In the data rows, 128 means zero.
Each row of this table is followed by its label. One hidden rule gives the labels. It looks at one to three of the table's principal directions, none of them among the few with the most spread.
124;127;177;135;123;112;94;134;92;141;137;175;159;145;102;86;93;146;190;120;127;129;135;106;108;158;104;131;187;110;78;177;132;178;140;138;121;169;122;108;82;112;101;120;78;157;83;152 ZC
132;117;147;115;130;112;158;117;155;114;118;133;148;139;103;89;123;140;221;119;162;112;148;123;126;170;139;117;166;147;55;150;136;160;129;112;191;159;102;93;110;129;118;129;89;170;105;122 TQ
77;98;141;124;127;114;106;130;77;133;127;138;129;182;120;97;98;153;123;121;152;107;145;121;132;90;168;134;164;132;154;128;148;105;152;143;61;121;78;131;181;98;84;122;136;138;155;146 TQ
227;101;103;124;112;173;176;114;192;119;147;169;122;92;111;122;133;84;140;150;118;144;65;91;117;122;134;32;76;91;120;152;124;94;107;136;227;133;159;183;57;154;198;173;110;183;138;116 ZC
91;184;103;117;164;111;148;136;104;168;140;80;77;141;194;207;138;134;89;125;138;106;225;209;167;121;138;190;139;158;116;73;128;171;133;93;131;118;134;48;139;133;51;101;165;68;118;116 TQ
131;175;121;151;130;143;141;145;158;106;127;102;97;92;155;184;159;102;128;153;134;123;139;126;156;155;104;149;81;126;122;103;114;139;127;136;147;125;156;115;128;163;124;110;131;130;167;119 ZC
117;136;101;142;129;130;126;148;146;160;135;93;102;113;160;187;161;130;55;131;105;155;107;134;120;89;131;149;97;132;187;117;117;108;127;127;102;87;143;145;138;118;160;127;136;88;140;122 TQ
126;200;109;138;128;134;110;135;133;124;137;106;101;97;167;179;148;114;113;144;121;134;144;155;160;174;110;183;105;132;117;95;101;156;131;130;130;113;175;118;110;149;110;90;149;77;145;117 ZC
174;132;119;131;114;128;147;110;182;79;122;118;128;62;119;112;135;110;231;137;156;105;147;105;149;225;102;107;131;123;20;137;98;158;113;122;220;139;152;73;113;155;147;109;133;149;91;142 SF
110;137;112;150;141;112;150;137;154;106;105;70;95;93;138;171;156;121;136;120;141;106;179;140;138;152;109;154;99;158;99;107;106;130;106;116;141;118;123;54;173;152;130;117;155;118;130;127 SF
82;75;146;131;127;115;124;139;103;132;112;131;128;169;116;94;107;151;124;96;143;105;141;111;115;87;153;131;149;139;159;131;153;104;149;130;64;127;75;125;205;92;113;136;140;152;132;155 SF
209;142;96;105;131;165;166;119;164;119;163;159;121;99;137;161;124;86;115;166;114;131;101;123;142;119;123;63;56;94;123;97;123;134;105;125;179;134;182;149;84;181;126;154;152;142;152;109 SF
122;120;148;120;126;137;140;146;126;160;139;138;152;138;101;120;110;137;131;111;113;155;114;112;83;111;120;106;143;123;143;159;137;135;129;111;136;148;115;140;98;130;149;157;92;140;112;123 TQ
154;113;102;124;123;143;137;122;160;135;127;126;119;127;126;127;140;120;81;123;108;146;91;131;122;117;141;115;83;133;163;123;119;95;118;123;151;112;138;170;113;125;175;150;132;121;139;100 TQ
132;130;101;156;125;118;160;133;172;116;125;93;78;105;140;184;168;112;146;155;156;113;139;118;149;121;157;127;93;140;100;126;108;107;118;140;166;91;118;96;136;136;139;119;126;150;169;111 ZC
133;147;141;159;132;127;97;143;104;111;117;121;113;117;136;143;149;117;109;137;113;135;117;109;131;137;95;150;101;113;145;139;114;121;119;144;98;136;136;140;111;144;131;131;117;141;151;126 SF
46;148;135;144;143;114;130;144;145;116;79;64;125;125;135;174;175;136;79;106;109;120;150;164;124;126;120;210;87;188;169;85;132;134;120;115;64;119;121;100;195;132;138;108;146;94;164;88 ZC
151;84;129;113;134;135;139;117;117;150;131;163;162;149;100;66;108;147;139;94;120;155;92;115;87;102;158;72;176;120;146;167;154;110;128;126;123;148;121;171;98;105;155;165;108;152;107;153 ZC
144;119;154;105;131;123;113;130;132;110;125;154;174;104;89;109;105;139;173;120;116;125;118;99;89;169;107;119;143;115;87;148;126;165;113;120;117;156;130;112;120;166;122;129;129;123;130;133 ZC
128;120;108;136;131;140;138;138;155;159;148;119;106;122;155;189;151;120;51;158;108;143;101;129;139;68;143;114;73;120;188;104;126;114;126;139;113;95;147;149;123;124;148;134;131;118;162;104 ZC
177;228;76;122;140;146;146;112;123;102;145;104;95;80;187;179;150;86;122;148;128;135;167;193;175;182;96;153;113;118;98;81;110;140;113;112;184;127;195;120;89;180;94;105;178;65;125;133 SF
121;115;143;125;108;112;115;138;129;142;122;127;136;131;109;125;117;139;110;102;107;139;117;125;90;117;102;160;136;127;136;153;121;113;132;106;128;112;96;138;157;107;159;136;131;96;83;124 SF
112;81;86;134;126;126;138;142;189;130;109;80;101;99;132;148;150;140;106;103;132;115;127;106;112;143;151;135;91;163;141;116;105;105;113;125;120;91;121;92;183;126;180;121;151;112;140;137 TQ
169;160;117;107;133;143;133;118;133;98;148;150;145;101;138;128;115;117;131;136;119;138;120;139;145;152;112;114;110;96;120;97;133;142;129;116;130;143;167;158;130;166;100;132;171;103;148;135 TQ
134;37;98;106;123;119;160;117;175;121;119;126;127;142;110;105;124;136;163;133;163;83;125;92;118;108;180;73;123;149;106;132;135;105;112;137;147;109;88;86;174;118;143;133;125;175;128;142 TQ
87;93;137;130;131;137;143;139;135;142;90;102;123;160;93;120;137;132;92;104;126;119;119;121;99;81;153;127;106;174;176;128;137;91;121;131;104;118;95;128;172;115;167;148;120;150;146;100 ZC
130;93;106;116;114;129;148;112;159;123;123;132;116;144;130;121;139;125;136;140;150;109;104;120;146;99;187;112;116;144;135;110;136;101;137;140;132;92;113;147;159;101;140;122;143;145;151;116 SF
70;147;161;142;136;107;118;122;146;67;78;111;143;129;113;113;149;134;187;124;148;84;160;141;163;192;128;192;110;179;79;88;130;174;131;140;90;152;128;79;181;137;92;84;136;148;166;102 ZC
157;52;110;118;127;139;155;130;137;151;131;150;110;159;130;115;123;122;117;130;143;107;104;92;107;57;166;65;131;121;162;150;151;83;124;143;136;115;91;141;139;106;151;156;113;182;122;158 ZC
140;190;111;145;112;133;131;125;111;139;157;116;109;114;160;144;138;115;121;136;128;172;127;159;150;133;112;142;151;105;135;136;118;110;147;119;170;111;148;170;88;113;135;125;123;94;104;136 SF
134;101;161;99;122;131;123;106;122;124;129;178;175;154;80;77;92;130;179;146;138;109;110;111;124;121;147;88;147;135;97;129;138;156;126;147;128;145;126;123;114;124;115;124;116;160;120;115 ZC
145;138;134;107;129;136;123;111;121;104;137;146;161;120;115;116;115;122;139;153;123;126;121;129;139;146;114;104;120;107;109;117;132;146;121;126;133;149;151;133;117;157;103;131;134;130;139;113 TQ
74;229;151;139;162;123;111;137;102;102;106;92;135;102;151;171;151;124;146;128;122;120;189;181;163;198;93;211;124;164;98;70;122;210;124;124;78;163;182;70;123;175;62;78;152;86;163;109 ZC
112;117;115;96;157;145;185;127;140;140;119;118;122;164;123;158;138;120;94;128;131;111;134;151;129;64;189;103;81;160;165;79;160;123;118;110;108;131;120;128;152;151;101;159;152;151;196;77 TQ
82;136;145;146;121;105;88;134;142;84;102;97;130;99;124;133;138;145;149;131;141;102;150;115;150;188;109;189;119;142;98;110;105;147;137;140;88;116;122;89;196;134;115;80;151;103;153;129 TQ
152;115;111;152;126;135;164;142;181;101;129;98;101;100;128;164;159;108;131;156;141;125;124;96;133;132;109;94;67;113;120;142;114;99;108;129;189;128;116;116;125;166;157;153;97;176;161;113 TQ
163;113;130;116;127;134;107;105;114;107;132;175;178;128;111;73;116;126;144;131;104;143;88;119;116;154;117;94;134;106;124;144;138;140;112;138;115;165;157;166;71;136;132;142;111;146;120;135 TQ
94;135;118;145;135;126;120;146;119;145;124;98;113;122;148;153;140;144;68;100;113;151;131;143;117;104;130;158;132;130;185;123;133;101;141;122;80;109;122;149;167;114;140;129;148;87;145;145 ZC
121;130;153;131;110;135;93;120;157;83;106;142;182;98;112;82;133;132;146;121;103;138;90;115;126;199;79;153;115;126;125;125;127;153;133;135;112;157;159;159;134;132;162;108;116;120;114;129 TQ
129;125;151;151;112;112;110;145;142;135;119;115;136;110;95;129;142;137;145;120;114;157;98;93;85;145;102;144;133;128;118;185;102;119;117;127;148;120;105;136;96;126;185;138;82;130;113;113 SF
98;123;138;139;126;123;107;136;117;141;112;122;135;139;121;115;131;148;91;96;106;148;116;136;105;124;128;160;142;134;163;147;135;111;140;121;95;128;115;158;139;104;150;133;119;108;129;125 ZC
119;133;106;146;129;128;72;150;97;171;154;117;76;124;183;182;129;142;8;127;99;146;116;130;145;83;136;172;102;101;212;105;107;100;152;139;49;71;141;166;158;98;125;115;182;56;153;143 SF
156;136;110;126;111;131;155;127;150;144;148;117;107;115;139;131;129;123;163;131;154;140;131;123;131;133;133;108;162;116;98;153;119;112;140;117;207;107;120;129;113;113;149;129;114;128;86;146 SF
100;104;182;189;106;111;57;153;96;127;108;164;130;156;100;69;121;145;142;100;107;139;93;76;107;155;102;169;129;125;141;189;113;128;145;166;69;152;106;157;95;79;159;128;60;183;118;141 SF
131;129;150;139;114;119;113;128;114;138;137;150;135;140;113;112;115;132;131;124;114;144;118;126;119;127;114;135;135;113;120;155;123;130;136;124;138;135;117;146;100;108;135;139;105;135;104;116 SF
64;118;130;142;124;107;91;142;40;169;128;119;133;174;143;81;103;171;104;67;132;159;149;146;87;100;141;162;251;124;185;183;158;82;162;123;61;126;70;162;145;64;121;128;107;90;90;203 TQ
83;146;125;125;137;116;128;128;103;165;125;112;112;166;158;158;147;138;88;126;126;129;138;171;144;76;168;172;140;158;167;98;144;133;145;125;81;101;123;133;141;88;103;112;140;102;136;107 SF
179;93;95;130;134;148;154;131;183;126;132;116;92;99;141;153;148;110;121;151;142;111;111;90;141;123;142;76;76;122;125;120;111;112;110;142;172;110;145;112;126;150;160;139;133;163;147;132 SF
126;148;110;106;140;132;131;119;156;143;119;99;146;102;141;155;156;129;98;124;97;144;119;161;123;151;124;154;108;159;136;95;117;162;107;105;130;121;170;117;101;140;155;117;145;76;115;90 SF
122;152;128;113;133;138;160;120;133;121;124;125;130;142;121;160;139;108;97;144;118;127;124;161;138;84;141;128;82;139;149;89;143;119;122;116;125;122;134;146;146;145;113;143;152;124;164;76 SF
137;164;117;126;115;136;144;132;135;135;166;129;89;123;159;168;121;119;139;162;163;123;141;128;176;111;155;125;126;101;114;103;123;124;163;132;156;92;133;139;150;124;88;109;154;118;156;132 TQ
128;126;139;121;121;139;105;129;108;131;141;159;151;137;126;106;107;136;109;125;113;143;101;120;124;117;124;120;136;102;158;128;143;127;146;136;88;136;141;173;134;118;119;131;132;121;133;145 TQ
115;125;120;110;120;111;145;116;124;119;120;111;137;131;124;122;126;134;150;117;144;120;148;148;118;122;136;139;167;137;110;131;139;111;129;106;143;114;94;117;166;120;122;124;147;102;104;135 SF
56;180;161;171;115;121;95;157;100;144;117;103;125;131;133;130;137;147;115;93;117;166;132;141;120;141;103;204;161;142;164;143;125;129;165;131;78;125;123;155;143;91;142;106;106;95;121;140 ZC
160;92;126;144;116;139;153;139;143;125;136;133;115;113;113;123;125;108;165;136;140;122;123;79;106;125;115;70;121;105;107;173;123;107;113;133;179;141;108;113;97;141;160;158;89;192;113;148 SF
87;115;109;126;146;125;103;135;76;164;122;109;100;172;155;130;123;149;56;107;128;122;147;149;134;84;168;153;147;147;191;111;138;101;141;134;57;106;113;132;162;97;103;123;151;100;145;142 SF
152;103;138;150;119;133;117;129;123;116;119;151;131;126;105;102;129;122;118;120;115;142;89;99;107;107;117;103;121;107;150;162;130;89;124;148;116;130;123;171;126;119;163;151;116;156;130;143 ZC
Which label does each new row get?
112;125;124;117;139;125;150;125;118;140;122;128;124;163;133;121;127;133;127;111;135;119;141;152;133;100;158;132;132;151;138;108;149;131;135;117;111;133;120;124;145;112;103;136;137;139;129;122 SF
90;131;155;133;132;111;97;144;88;138;130;137;141;153;119;116;110;155;140;119;134;130;139;116;114;127;132;152;168;123;130;149;136;142;145;135;78;139;103;124;136;119;93;119;108;128;141;144 TQ
142;148;158;126;124;140;101;132;99;145;152;178;164;120;123;73;85;145;183;103;126;156;122;114;112;174;107;114;210;98;104;165;138;170;154;136;128;168;153;150;71;116;119;117;101;125;85;188 ZC
87;103;135;120;133;123;131;142;105;154;130;132;119;165;128;141;108;146;83;111;128;117;140;135;117;61;160;136;133;131;173;115;153;108;149;124;67;112;94;133;194;104;100;136;153;118;150;133 ZC
163;131;111;98;108;133;145;108;161;85;129;126;143;101;119;119;120;102;158;146;132;106;131;131;139;169;96;120;92;127;86;101;111;130;109;107;185;125;135;113;149;160;136;125;161;113;98;112 SF
81;169;114;114;124;119;119;112;75;129;122;120;140;162;154;118;132;132;111;113;128;138;140;189;139;111;153;179;176;148;163;101;156;113;147;120;77;115;122;164;149;98;94;106;154;75;127;134 SF
147;152;108;119;137;153;171;120;188;119;141;132;119;105;149;172;150;99;132;161;128;119;120;144;168;133;150;108;59;144;122;66;127;164;119;135;154;127;180;122;102;157;124;118;145;140;174;92 ZC
163;177;121;128;121;129;109;117;134;101;124;116;138;89;138;110;140;119;174;132;133;143;127;134;138;213;84;151;155;123;79;143;103;147;121;124;183;139;161;128;85;150;141;104;117;101;90;143 SF
171;58;118;127;114;133;151;122;171;112;136;163;163;107;91;95;121;123;142;117;101;145;76;86;84;122;124;55;91;102;129;161;135;109;101;121;143;149;125;156;99;136;184;179;108;176;122;130 TQ
115;127;142;124;113;108;107;101;143;86;106;145;172;134;107;67;129;144;178;119;135;126;110;139;138;177;129;156;154;147;96;128;133;140;136;137;123;138;127;147;142;107;132;101;121;122;115;126 TQ
144;131;106;132;121;136;134;134;145;126;145;113;104;105;155;163;137;117;101;147;130;131;126;121;141;123;119;122;104;104;142;121;118;107;130;125;150;107;130;137;136;139;137;129;140;114;140;132 TQ
145;91;114;116;124;138;139;121;142;153;137;152;130;141;124;110;120;130;113;116;117;135;97;121;116;98;165;97;121;131;150;127;136;118;128;128;123;118;132;155;111;103;153;146;132;138;122;125 SF
126;128;105;117;128;119;119;111;117;129;131;112;143;125;139;128;145;137;105;138;122;147;112;145;131;119;142;126;147;123;144;128;132;111;123;123;117;111;136;149;122;119;132;127;134;99;127;123 TQ
124;123;144;108;137;131;133;121;134;126;121;133;143;130;106;107;109;136;170;127;148;108;146;122;132;150;138;115;149;146;91;119;127;158;128;130;142;140;130;92;137;138;114;115;133;136;122;128 ZC
152;208;130;152;119;135;102;129;139;106;145;120;113;73;161;161;146;109;157;164;132;141;136;134;175;202;78;162;124;104;80;118;94;169;137;143;167;127;190;119;86;151;116;83;125;101;119;135 ZC
132;141;139;139;138;153;117;123;152;68;94;121;151;100;115;102;158;114;164;147;138;118;99;96;152;190;119;117;96;138;121;110;127;144;118;162;111;160;173;140;122;169;138;112;114;173;189;123 TQ
153;175;107;119;127;153;115;123;102;144;154;134;108;116;172;161;125;110;60;144;110;147;123;161;155;109;117;137;124;94;168;100;128;113;144;125;127;107;167;175;121;131;113;121;170;71;129;134 ZC
131;119;152;136;138;158;115;151;162;148;131;149;137;108;132;160;138;122;81;139;87;134;86;98;125;115;110;119;58;122;173;101;128;172;128;147;81;142;182;140;112;140;150;129;122;146;157;110 ZC
133;149;156;142;137;126;141;130;131;114;121;134;131;131;106;157;148;109;157;172;136;118;126;117;135;113;121;115;105;129;101;137;128;146;112;149;146;142;131;108;96;158;111;129;90;176;163;91 ZC
165;137;135;134;104;133;124;117;164;106;146;148;160;70;109;96;118;124;217;136;135;148;108;96;125;205;99;97;157;104;57;158;106;163;127;135;185;143;164;123;76;136;161;112;106;136;88;156 ZC
165;121;110;141;103;116;149;129;162;130;150;132;105;99;130;157;138;117;156;144;138;138;113;107;119;118;134;110;128;101;94;161;113;104;127;126;184;94;113;134;115;120;155;133;120;132;116;134 ZC
136;81;125;103;130;140;144;107;127;128;119;156;175;137;105;75;115;135;124;97;108;141;97;131;93;109;150;83;152;126;154;139;163;112;121;117;111;151;125;169;120;115;156;159;131;139;118;137 ZC
165;156;124;118;126;150;150;119;158;85;134;128;133;102;131;143;139;95;159;178;145;112;127;119;161;162;99;99;88;110;93;110;122;141;116;135;189;146;156;121;110;181;115;124;118;157;149;110 TQ
143;193;145;146;113;133;87;123;67;108;150;134;117;105;145;115;104;119;160;151;152;137;156;129;165;174;81;140;191;75;89;152;111;125;156;143;157;132;144;138;114;133;90;99;133;104;102;173 ZC
168;118;129;148;122;137;95;141;151;127;138;138;121;85;135;136;136;127;126;145;119;141;92;77;123;157;100;113;117;95;127;156;101;131;124;155;137;120;154;141;97;140;165;119;112;132;130;155 ZC
126;103;102;82;144;122;173;101;169;94;108;97;140;126;116;133;141;131;163;148;167;82;154;139;147;137;173;103;121;157;82;90;139;132;110;111;161;120;115;76;186;161;100;120;160;134;159;100 TQ
104;120;139;111;152;138;137;127;124;133;109;136;131;173;133;129;136;130;101;135;132;103;125;141;147;89;163;132;101;158;165;84;156;143;133;140;80;139;133;130;154;128;94;125;133;154;171;103 SF
134;113;136;122;130;123;128;127;126;124;143;145;138;127;124;127;117;135;142;140;134;126;120;110;132;113;143;106;129;111;126;123;134;135;132;133;108;126;122;134;133;133;109;132;139;137;152;132 TQ
